(in the rows, 128 means zero)
Rotation paths and how fast each direction turns (degrees a step)
Each turn is a multiple of 5 degrees from 10 to 175, or 0.
Each row of a path follows its step; steps can be skipped.
path 1
step 0: [111 125 136 127 127 124 133 119 121 128 124 139 130 118 126 114 133 133
 132 125 127 122 129 120 113 133 124 130 132 115 118 126 136 141 122 117
 125 127]
step 2: [122 139 131 120 139 140 123 116 114 135 132 123 133 137 124 121 115 128
 122 131 128 141 132 125 123 126 122 123 134 128 115 127 123 130 139 135
 133 122]
step 3: [133 128 137 131 129 132 131 121 119 130 131 113 127 126 133 143 123 128
 114 121 129 131 125 121 133 125 123 127 121 143 126 136 128 122 110 130
 134 142]
step 4: [130 130 130 120 112 119 119 112 130 137 117 120 136 137 136 126 130 128
 136 131 125 128 130 121 136 114 132 123 142 129 130 130 127 133 126 120
 138 133]
step 5: [141 116 116 126 124 113 121 134 119 113 131 125 118 129 135 131 124 126
 128 126 118 125 129 128 123 118 134 119 133 134 141 129 130 119 133 134
 119 136]
step 6: [118 130 129 114 120 126 128 129 144 130 126 135 118 131 127 141 125 127
 128 133 124 131 124 136 138 130 125 117 135 139 133 118 129 127 143 130
 119 114]
step 7: [137 128 126 148 134 130 129 142 139 121 119 126 132 139 125 143 130 139
 127 131 132 133 132 136 130 125 132 128 116 132 138 126 128 130 123 127
 117 119]
step 9: [135 111 121 135 127 125 136 143 128 137 129 131 131 118 129 118 136 128
 131 137 126 118 124 139 123 136 119 137 116 116 135 129 126 131 129 135
 132 135]
step 10: [114 138 123 128 143 133 132 133 132 134 136 129 123 123 136 119 130 125
 130 128 126 129 127 125 116 135 134 128 132 120 112 129 129 140 146 132
 136 120]
step 13: [138 124 117 128 128 125 122 119 110 120 128 123 122 123 121 117 136 128
 127 122 124 130 135 130 123 129 125 117 134 135 127 123 126 124 109 134
 130 146]
step 14: [133 140 123 108 121 136 120 118 129 130 135 128 122 128 141 130 128 114
 127 133 133 135 132 133 142 131 128 129 145 134 132 127 127 124 134 133
 129 131]
[129 130 128 131 126 131 126 129 131 125 131 126 127 125 127 123 135 125
 131 125 132 130 126 128 127 135 130 129 129 126 127 125 124 124 127 129
 130 126] | 25
[128 130 128 130 128 126 125 126 126 129 129 127 131 128 128 125 124 127
 126 130 129 126 123 125 124 133 126 126 123 131 126 133 126 131 129 129
 135 128] | 40
[132 131 127 128 128 134 133 127 132 129 129 131 126 131 129 131 125 131
 124 125 127 131 126 126 127 129 128 124 128 125 126 130 125 125 129 131
 128 124] | 85
[126 125 134 130 125 123 126 132 130 124 128 133 128 126 129 128 129 126
 128 123 123 126 129 124 128 127 130 124 130 128 124 131 128 128 132 129
 126 126] | 65
[132 123 126 130 124 127 130 125 129 128 127 131 125 127 129 127 127 129
 135 130 129 124 131 124 125 127 124 127 132 126 127 130 128 128 122 128
 132 127] | 85
path 2
step 2: [140 118 126 136 125 143 117 135 137 123 131 133 143 132 120 123 137 124
 137 136 117 137 122 131 132 126 124 127 133 119 144 123 116 130 134 134
 126 128]
step 3: [123 127 127 139 124 140 119 128 116 127 125 136 135 133 131 120 109 122
 136 128 141 132 119 125 121 130 126 116 131 141 130 137 142 137 130 122
 135 119]
step 4: [125 123 119 138 130 131 133 119 123 124 129 129 136 132 130 117 127 137
 139 119 122 118 142 131 120 129 136 139 128 127 116 123 120 115 114 125
 138 115]
step 5: [117 133 117 122 131 122 126 122 138 127 134 128 118 124 127 115 125 137
 116 120 123 134 130 133 111 133 133 132 130 114 135 134 147 125 133 127
 128 138]
step 7: [125 123 110 133 120 143 131 138 133 140 122 136 128 119 140 135 141 118
 122 131 130 124 117 119 129 128 118 133 131 132 134 140 128 129 137 126
 132 122]
step 8: [132 121 131 142 133 141 142 133 122 123 130 140 148 124 128 124 126 121
 133 130 117 123 136 139 136 125 128 109 124 119 128 122 135 130 129 120
 129 129]
step 9: [121 130 132 140 115 131 116 128 135 132 133 135 136 130 122 129 123 142
 128 132 127 137 141 140 109 143 124 128 123 141 123 126 132 129 133 127
 130 119]
step 10: [132 130 121 124 128 132 126 125 134 133 124 112 122 128 135 113 119 127
 149 121 130 130 134 138 124 133 139 130 110 123 135 138 127 128 111 131
 128 130]
step 11: [118 132 116 113 123 145 127 127 121 123 126 124 117 130 125 129 125 121
 119 125 125 131 134 123 122 131 109 136 138 118 120 129 136 116 121 138
 130 134]
step 12: [126 127 125 135 123 123 142 131 130 136 111 132 128 132 133 117 133 131
 116 138 114 124 138 117 144 126 133 126 131 135 137 132 134 130 126 132
 135 142]
step 13: [130 124 119 134 132 124 126 138 126 131 140 131 140 126 119 130 142 119
 136 137 119 133 123 139 126 133 113 132 129 134 135 132 120 128 142 122
 139 140]
[129 129 126 122 123 127 133 129 131 129 128 127 127 126 127 128 131 123
 129 133 127 130 128 123 128 125 132 131 131 126 125 126 131 129 130 130
 130 132] | 65
[130 133 126 124 128 126 129 128 123 133 125 128 125 126 128 127 127 128
 125 130 122 128 127 132 131 127 127 128 134 127 132 131 126 125 128 129
 125 125] | 65
[127 127 126 127 130 135 127 128 129 127 122 124 126 131 126 131 130 132
 124 128 128 128 125 129 131 131 132 127 129 125 125 131 125 131 130 129
 128 133] | 70
path 3
step 0: [138 127 128 119 135 130 130 133 125 115 129 138 128 115 136 129 121 133
 131 138 125 130 115 151 135 115 123 136 117 139 120 129 119 142 136 130
 138 130]
step 1: [120 136 126 141 142 128 133 119 121 128 142 136 121 128 125 138 133 122
 126 127 126 132 138 125 112 130 115 134 136 109 123 114 126 129 113 136
 134 129]
step 2: [137 125 118 131 128 129 140 134 123 132 133 123 131 119 130 141 121 146
 109 119 127 120 117 145 129 124 124 126 124 147 121 134 130 121 130 118
 135 126]
step 6: [129 136 138 123 130 150 127 130 132 122 137 127 141 135 127 130 121 134
 139 120 119 119 132 123 141 134 119 127 147 121 129 146 137 127 130 118
 132 125]
step 7: [123 122 132 120 123 113 126 136 127 134 114 131 130 134 134 121 133 137
 132 138 131 127 130 142 128 134 102 117 117 121 124 123 131 128 137 136
 122 141]
step 8: [129 134 142 123 130 141 120 132 135 103 143 137 125 131 127 125 138 124
 132 128 135 128 121 131 134 136 117 144 130 131 130 134 133 133 112 124
 137 120]
step 9: [136 127 130 122 128 115 134 114 130 131 130 131 126 133 125 146 126 133
 116 128 133 119 150 136 128 119 106 126 123 119 130 124 126 125 135 126
 117 136]
step 11: [136 118 130 122 140 127 128 114 135 139 128 132 129 127 125 150 133 124
 115 135 119 137 127 129 134 116 126 131 125 112 139 123 135 145 132 128
 136 128]
step 12: [137 136 132 139 129 113 130 130 109 131 141 116 113 117 132 131 143 134
 138 124 120 134 120 135 130 130 132 128 128 127 115 140 123 116 121 131
 123 125]
step 13: [122 114 138 127 140 131 129 124 142 137 124 131 131 126 131 141 126 132
 127 131 111 127 130 125 123 124 138 129 130 130 126 119 147 119 125 109
 144 131]
step 14: [134 127 118 115 140 134 134 132 120 135 132 116 130 132 134 126 145 137
 142 127 130 127 121 130 130 135 129 129 133 113 115 140 113 119 145 130
 127 129]
[127 127 126 126 131 127 127 129 125 127 128 130 125 128 125 126 131 120
 127 127 129 131 123 131 131 129 128 127 124 124 127 129 129 133 124 133
 129 127] | 100
[128 130 129 125 130 131 128 128 127 133 128 131 129 128 132 130 123 126
 122 129 127 126 128 125 135 130 128 128 125 130 127 128 131 130 125 122
 127 128] | 160
[131 128 125 127 126 129 129 129 130 128 127 131 127 126 131 128 131 128
 130 132 119 127 130 128 127 129 126 123 133 131 124 129 128 131 123 132
 129 129] | 60
[131 120 126 129 124 128 130 127 128 128 134 127 130 130 129 128 124 129
 131 132 127 126 125 127 126 127 125 133 125 124 125 130 131 127 125 128
 127 129] | 0
[121 130 132 125 126 127 129 124 128 127 132 129 126 131 126 127 125 131
 128 128 125 130 128 127 126 132 131 130 132 127 131 128 129 128 122 129
 132 127] | 155
[130 127 128 131 128 131 128 128 127 130 129 120 125 127 130 130 129 127
 123 127 122 130 125 128 127 129 135 125 127 125 128 127 132 124 129 129
 129 129] | 40
